(in the rows, 128 means zero)
Each named move below is a turn or a mirror, shown by a few rows before and after it. Which moves, in which order, take the first row of each later pair to the second? The first pair is answered.
K974:
[ 81 131  96 149  97 141 146 140 115 146] -> [ 84 110 135 153 120 128 135 145  82 142]
[ 99 155  91 152 132 167 107 131 163 126] -> [ 98 122 163 160 172 141  90 136 109 119]
[132 128 132  85 131 117 150 104 130 123] -> [136 126 138  89 135 114 152 106 128 121]
K495:
[109 132 123 132 147 134 125 139 124 125] -> [124 139 137 137 146 130 117 135 115 131]
[151 153 144 160 131 127 101 122 122 146] -> [ 97 124  86 137 133 133 125 137 148 122]
[184 137 159 162 116 144  86 122 130 156] -> [104  93  70 131 121 155 122 143 170 116]
K796:
[149 107 159 100 134  93 148 126 104 122] -> [150 144 160 146 157 147  88 115 140 138]
[117  64 125 126 153 138 125 130 106 112] -> [105 159 102 150 128 164 109 121 162 141]
[139  99 156 149 137 126 111 132  89 134] -> [128 174 133 157 111 131 115 129 126 159]
Then:
Each pair is 2 to 3 moves apart.
[182 146 130 125 153 138 132 117 162 126] -> [162 106 111 110 165 138 141 126 157 108] => K796, K796, K495
[158 144 162 126  72 121 134 101  96 169] -> [ 88 145  81 135  88 170 123 115 160 147] => K495, K796, K796
[125  81 119 140 134 140 126 108 174 119] -> [159 107 155 125 103 101 153 100 146 137] => K796, K495, K796
[108 101 123  96 125 117 146 138 111 107] -> [144 154 161 137 128 143  97 122 122 136] => K495, K796
[192 108 143 141 160 129 102 100  92 136] -> [181 131  89 100 103 105 163  98 117 142] => K796, K796, K974
[ 98  84 121 146 146 146 105 147 106 115] -> [156 132 148 163 123 151  87 123 111 149] => K974, K495
[127 143  76 133  85 115 152 116 146 114] -> [122 173 126 180 122 135  92 115 141 129] => K974, K796, K974
[167 178 149 117 128  94 144 114 146 139] -> [168 158 150 105 129  82 157 116 129 131] => K796, K796, K796
[132 116 101 130  75 137 156 117  99 132] -> [133 117 158 156 112 138 118 122  72 137] => K796, K796, K974
[173  64 129 129 140 122 127 139  98 119] -> [173  72 136 141 149 132 109 136 100 121] => K974, K796, K974
[ 88 173 114 156 120 139 130 152 121 133] -> [103 176 143 165 124 131 115 149 106 138] => K495, K974
[154 142 100 105  95 112 175 110 173 137] -> [156 154 178 161 159 139  97 109 146 147] => K974, K796
[146 166 161 116 106  91 151 124 115 143] -> [ 97 179 107 138 129 146 121 133 171 134] => K495, K796, K796
[164 175 156 160 122 126 108 106 117 140] -> [163 132 145 117 107  86 157 114  92 124] => K974, K796
[ 96 150 165 124 137 110 128 143 102 128] -> [100 172 110 123 114 138 128 133 150 133] => K796, K974
[137 146 180 186 129 130  81 131  79 148] -> [ 81  61 125 151 148 127 113 153  81 101] => K796, K495, K796
[185  83 147 139 118 128 132 131  96 122] -> [126 128  71 143 109 163 133 139 166 118] => K796, K495
[132  83 149 116 175 110 156 119 106 123] -> [ 94 140 113 146 185 153 123 121 163 133] => K796, K974, K495
[153 135 158 129 109 118 133 117 105 143] -> [151 148 155 135 107 119 131 113 110 149] => K796, K796
[121 132  97 144 113 134 122 162 146 131] -> [135 121 111 129 105 107 145 164 120 133] => K495, K796, K495
[ 84 134 123 129 116 137 116 139 130 105] -> [114 151 156 124 101 112 126 132 108 115] => K495, K796
[130 140  94  96  96 117 155 127 137 127] -> [145  90  92 117 126 157 117 126 137 116] => K796, K974
[145 130 166 110 147 119 123 120 127 130] -> [116 148 115 106 136 131 140 123 164 126] => K796, K974, K495
[159  97 154 149 107 108 131 133  69 145] -> [160 100 158 166 120 131 106 132  78 146] => K796, K796, K796
[164  88 127 173 139 153  85 115  58 146] -> [110 128 162 155 146 104 117 134  31 145] => K796, K495, K974
[152 122 148 141  82 101 161 129  68 139] -> [ 78 117  68 157 105 159 138 143 135 119] => K796, K495, K796
[137  93 129 167 160 205  71 138 144 129] -> [111 173 202 163 157 141  90 143 100 154] => K796, K974, K796
[103 103 140  99 157 112 136 136 127 106] -> [160 153 167 119 136 115 117 115 127 137] => K974, K495
[119  94 139 110 179 152 119 137 150 118] -> [117  95 130  85 156 119 160 141 140 114] => K796, K796
[126 148 124 153 114 139 116 129 126 147] -> [132 128 105 147 115 147 120 130 130 140] => K796, K796, K974
[155 144 148 145  98 165 139 108 119 171] -> [109 107 100 141 118 187 139 121 145 148] => K495, K796, K796
[128 173 173 153 134  99 125 143  99 155] -> [ 74  99 118 143 166 123 124 159 117 112] => K495, K796
[204 145 100 132  92 177 141 135 161 146] -> [189 194 156 145 101 150 132 137 134 164] => K974, K796
[148 137 106 137 111 160 117 121 161 124] -> [156 120 164 149 140 145 101 123 112 123] => K495, K974
[113  69 109 116 149 125 120 140 109  95] -> [ 90 118 133 145 169 138  84 145 117 107] => K796, K974, K495
[175 141  83 120  94 136 141 122 184 112] -> [185  88 162 150 157 139  89 128 129 102] => K796, K796, K974
[119 176 165 148 117 125 124 128 128 152] -> [ 82  91 130 121 140 121 147 146 118 111] => K495, K796
[167 139 174 101 120 110 148 135 146 132] -> [136  90 144 118 163 148 112 148 166 107] => K495, K796
[ 91  79 114 152 153 151  95 132 119 120] -> [145 112 174 139 119 100 122 121  72 142] => K796, K796, K495
[126  90 114 168 164 181  87 134 136 115] -> [118 189  90 128  85 124 163 129 156 141] => K495, K796
[158 126 154  94 154  84 144 109 158 119] -> [150 100 133 101 171 111 121 113 176 108] => K974, K796, K495
[137 160 118 127  74 129 148 118 103 149] -> [137 131 126 116  78 117 159 119  86 140] => K796, K796, K796
[106 112  85 102 135 141 137 117  93  96] -> [143 157 107 141 136 165  91  98 111 122] => K796, K495, K974
[120 136 143 141 172 166  82 125 144 125] -> [127 188 143 103 113 106 151 119 132 142] => K796, K495
[140 163 177 149 142 139 134 109 112 149] -> [ 75 127 108 135 153 158 148 128 146 117] => K495, K796, K796
[158 105 129 133 112 116 137 127 100 130] -> [138 108 126 157 139 148  99 131 119 129] => K495, K796, K974
[ 87 138  99 147 134 167 101 139 149 123] -> [ 81 157  90 132 117 151 124 138 152 128] => K796, K796, K796
[135 108 122 172 110 154 111 144 107 130] -> [123  92 110 149 100 136 140 152 100 119] => K495, K796, K796
[159 224 104  87 124 143 131  97 177 134] -> [184 155 143 127 185 180  63  94 152 120] => K796, K495, K796
[ 84 123 147 170 149 124 103 145  88 137] -> [124 172 127 174 112 142 100 127 121 160] => K974, K495
[107  58 132 136 157 131 103 124  98  92] -> [ 93 149 173 163 161 127  80 125 106 124] => K796, K974
[100 113 168 167 105 115 138 149  91 129] -> [ 96 149 132 160  76 118 154 146 125 136] => K796, K796, K974
[185 151 121 105 103 123 137 102 143 124] -> [189 145 127 125 121 145 108 102 150 127] => K796, K796
[168 116 150  69 108 101 178 106 108 129] -> [181 133 119 126 135 188  98  95 167 142] => K796, K974
[ 94 151 107 198 121 182  82 147 150 143] -> [ 66 118 121 196 148 170  84 161 127 124] => K974, K495
[131 120 191  80 185  91 148 126 127 103] -> [ 88 148 137 104 195 142 118 133 188 107] => K796, K495
[126 114  68 151  85 121 130 119 131 128] -> [121 151 132 187 121 124  86 120 112 148] => K974, K796, K974
[133  45  40 123  96 158 149 133 130 110] -> [118 165  77 186 115 196  78 126 168 154] => K974, K796
[116 144 104 139  91 116 151 137 122 148] -> [ 98 114 122 137 116 107 149 149  97 132] => K974, K495
[ 83 137 124 177 147 148  96 150 127 144] -> [123 114 176 157 136 101 122 148  71 145] => K796, K495, K796
[138 157 112 109 118 102 154 135 159 139] -> [148 146 162 117 138  88 141 136 126 139] => K495, K974
[135 151 126 157 106 135 108 127 118 145] -> [133 144 122 135  93 112 136 130 105 138] => K974, K796, K974
[133 161 106 107  96 110 148 124 148 136] -> [126 147  98 136 128 153  98 124 169 131] => K796, K796, K495
[ 90  96 125 114 150 110 149 150 118 112] -> [135 159  98 122 101 131 148 125 160 142] => K495, K974
[137 105 107 139  95 154 134 111 173 110] -> [127 168 144 157  99 144 118 109 167 132] => K974, K796
[132  99 122  87 120 131 171 124 171 100] -> [123 157 125 114 117 146 149 119 198 121] => K796, K974, K796
[181  96 151 110 113 154 118 115 127 118] -> [176 130 178 119 120 141 109 117 117 130] => K796, K974
[174  72 136 145 108 131 117 126 108 115] -> [147 101 165 166 140 141  86 133 108 119] => K495, K796, K974
[121 103 139 106 150 151 125 130 140 117] -> [120 115 139 114 153 158 118 128 152 121] => K796, K796, K796
[105 149 103 157  99 136 123 133 123 147] -> [114 102 108 160 120 150 113 135 111 134] => K796, K974, K796
[102 169 129  80 121  85 158 124 159 143] -> [121 171 168  89 129  76 149 120 135 154] => K495, K974
[147  94 150 154 140 126  91 143  85 119] -> [148  76 126 124 118 111 132 144  85 110] => K974, K796, K974
[123 135 145 136 151 107 114 150  98 105] -> [110 147  88 125 132 124 129 149 138 103] => K495, K974
[148 129  90 188  87 148 124 137  95 191] -> [144 135  88 180  79 138 139 141  90 192] => K796, K796, K796
[107 148 126  78 120  85 169 130 134 112] -> [153 157  89 113 113 151 121 114 182 123] => K495, K796, K974
[141 171 172 151 142 135  97 117 145 144] -> [102 133 141  93 121  80 170 135 122 116] => K796, K495, K974
[190 108 151 108 131 103 130 129 126 132] -> [151 109 105 130 156 152  94 134 172 122] => K495, K796
